In the rows, 128 means zero.
Each row of X is roughly a mix of the hidden directions of one of several groups; some rows fit no group.
X, 117 rows:
[[128 103 130  93 114 143 172 147 136 160 142]
 [152 128 144 109  77 125 131 143 136 168 145]
 [ 95 145 115 114  97 113  94 118 162 107 115]
 [116 148 132 141 153 101 124 108 112  79 156]
 [137 109 129 129 163 159 163 114 114 168 122]
 [137 122 176 143 150 146 122 133  81 116 139]
 [135 119 142 151 171 166 152 118 100 135 110]
 [134 100 124  73  96 127 123 114 110 133 149]
 [135 133 129 110 158 147 155 130 180 157 125]
 [137 108 116 124 154 140 138 124 182 157 104]
 [140  94 152 131 154 155 143 123  80 135 133]
 [ 88 123 151 118 130 155 103 113 114 105  91]
 [154 102  96 136 118 137 133 152 120 179 124]
 [141  99 135 125  88 116  86 114  93 128 130]
 [134 124  74 132 139 132 157 111 152 160 119]
 [123 114 125  82  81 100 119 145 136 137 134]
 [120 148 104 116  82  98 106 129 154 113 111]
 [167 133 162  95  99 111 131 148 137 151 129]
 [144 112 139 142 171 151 169 135 106 136 149]
 [152 106  86 149 167 122 140 122 102 129 144]
 [122 124 115 122  76 130 123 169 114 141  99]
 [158 103 135  84 136 135 134 120 129 147 171]
 [130 113 109 157 172 150 167 119 109 127 137]
 [143  96 143 119 150 155 150 116  85 131 154]
 [144 127 149 179 152 122 162 149 112 123 117]
 [119 136 116 151 132  81  90 115 140  95 121]
 [118 141  92 117  88 109 110 117 170 128 139]
 [122 170 129 147 123 117 122 110 184 114 134]
 [117 101  79 109 105 146 124 117 128 155 104]
 [139 125 118 144 165 147 171 134 123 149  91]
 [124 119  62 128 150 147 142 114 139 139 132]
 [151  99 108 147 101 163 116 114 111 164 128]
 [151  90  98 131 135 151 136 117  94 156 147]
 [119 138 115 105  93 101 126 158 104  92 147]
 [130 114 107 155 164 158 167 123 115 148 115]
 [ 93 148 109 165 141 121 113 124 129  93  98]
 [135  95 113 123 107 127 127 113  80  99 155]
 [101 149 100 111  97 119  97 109 161 126 113]
 [111 132 116  99  75 127  95 127 141 109 142]
 [109 101 119  83  98 123 113  96 111 124 146]
 [134 112 118 120  88 154 124 131 153 167  97]
 [118 139 100 111  99  88 102 122 162 113 129]
 [126 139 141 131 182 153 166 130 148 143 126]
 [139 141 106 106  84  95 112 132 163 126 137]
 [140 105  88 101 110 125 145 109 144 155 159]
 [110 173 150 115 126 107 116 152 166 124 110]
 [113 145 129 106  87 111  85 131 147 103 141]
 [113 138 133 170 182 123 139 121 116 106 118]
 [148 109 129 100  83 110 112 134 119 148 163]
 [102 143 100 106 100 128 110 100 159 145 102]
 [138  90 122 146 150 168 127 104 108 149 150]
 [131 120 156 126 177 152 141 123  95 144 104]
 [127 129 169  99  74 115 115 124 131 137 124]
 [115 159 102 130  93 111 117 138 172 134 108]
 [135 143 102  94  92  94 104 129 154 121 121]
 [141  88 137 116 133 119 144 128  80 110 158]
 [127 133  86 132  74 106 112 149 129 128 123]
 [151  71 129 113 117 149 118  98 116 142 130]
 [148  77 145 107 121 146 123 123  87 137 134]
 [158 134 125 145 164 149 161 149 127 155 103]
 [134 127  94 164 166 131 155 111 113 121 155]
 [129 134 162 145 181 127 138 120 108  96 117]
 [145 124  85 125  82 115 111 136 134 159 139]
 [150 105  98 147 154 114 162 123 132 138 167]
 [110 165 154 117 142 114 118 128 179 120 111]
 [130 106 151 136 152 169 119  91  97 124 140]
 [121 137 105 108 109  78 123 144 160 111 149]
 [105 161 138 135 157 150 163 129 163 123 111]
 [123 113 133 166 177 150 154 119 115 137 147]
 [135 107 118  82  83 110 129 134 139 153 137]
 [117 169 110 128  93  92 106 142 147 116 134]
 [158 114 100 111 104 129 132 150 114 169 157]
 [136 158 110 157 143 115 162 165 147 139 108]
 [108 132 168 130 164 128 146 151 113  92 145]
 [100 160 146 157 165 122 132 124 145 103 102]
 [105 147 154 129 128 101 113 138  99  78 128]
 [116 172 120 166 109 134 106 140 149 128  99]
 [110 166 140 127 107  95 110 147 157 105 108]
 [117 129 177  93 100 135 118 105 152 125 140]
 [134 105  84 142  87 123 121 113  99 113 144]
 [123 159 107 127 102 108 112 122 180 141 113]
 [102 163 161 122 117 109 116 134 163  96 127]
 [102 140 134 118  76 109  97 115 151 115 136]
 [128 147 165 121 121  97  90 105 135  94 125]
 [143 100 128  83 122 153 145 113 113 166 138]
 [134 122 159  66 136 123 135 148 144 121 145]
 [124 152 112 130  99  85  88 131 148 107 131]
 [137  94 126  88 139 158 141 113  99 151 146]
 [117 143 148  83 108 105 120 167 147 143 133]
 [ 88 139 147 113  96 137  86 116 125 106 117]
 [115 163 135 142 162 102 133 126 115  90 156]
 [153  96 120  88 150 141 149 121  97 150 136]
 [103 147 168 115 135 146 145 107 171 115 119]
 [135 117 153 146 178 148 146 137  90 125 119]
 [145 102 122  98 100 142 149 118 140 167 156]
 [152 100 137 138 165 150 149 120  86 138 141]
 [101 151  92 137 106 109  99 121 159 103 124]
 [117 137 177 128  95 128 103 147 110  98 125]
 [134 128  82 137 105 136 134 127 172 158 114]
 [132 144 101 135 100 143 147 136 164 169 105]
 [107 157 144 166 153 119 133 142  90 106 119]
 [108 141 160 111 140 102 105 120 156  88 113]
 [113 154 160 101 148 113 122 124 174 105 123]
 [122 119 154 124 131 111 107 106  91  81 146]
 [ 93 138 114 151  98 150 133 102 163 153 121]
 [104 172 150 134 128  95 107 136 130  92 124]
 [126 119 135  81  81 119 104 120 133 127 153]
 [ 88 159 141 147 134 134  97 117 139 114  91]
 [150 107  83 101 151 140 152 117 125 158 131]
 [110 105 153 121 158 174 143 110 104 126 112]
 [103 164 142 142 129 116 108 136 141 101  81]
 [100 145 154 110  98 115 112 148 133  93  98]
 [155 127 100 116  84 122 144 141 161 149 147]
 [107 127 147  83  90 114 114 116 159 119 133]
 [125  83 110  79 130 104 137 128 110 123 138]
 [112 144 135 126 100  91  87 121 141  94 117]
 [139  92  94 102 118 144 155 116 134 164 141]]
Here is one row of each group, with its name. Which group are the others in?
[143 114  74 168 138 123 133 108 122 138 146]  <48>
[116 138  93 141 100 118  74 112 134 114 134]  <3>
[135 132 100 148 165 149 153 118 155 166 130]  <116>

[129 153  90 106 130  96  96 127 161 115 121]  <116>
[142  89 130 110 120 157 146 134  95 161 151]  <3>
[137 102 165 100 108 139 110 110  89 119 143]  <48>
[150 100 172 111 115 131 155 130  95 148 133]  <116>
[103 145 141 161 147 169 109 105 125 111 105]  <3>
[135 123 110 164 176 146 158 129 125 153 123]  <48>
[135  96 134 147 156 151 147 121  76 127 132]  <48>
[120 161 108 150 125 150 146 114 174 154 116]  <48>
[126 135 152 146 152 118 117 150  92  85 106]  <116>
[159 103 121 134 168 142 164 138 105 142 147]  <116>
[148 122 154 149 156 167 159 128 104 151 127]  <3>
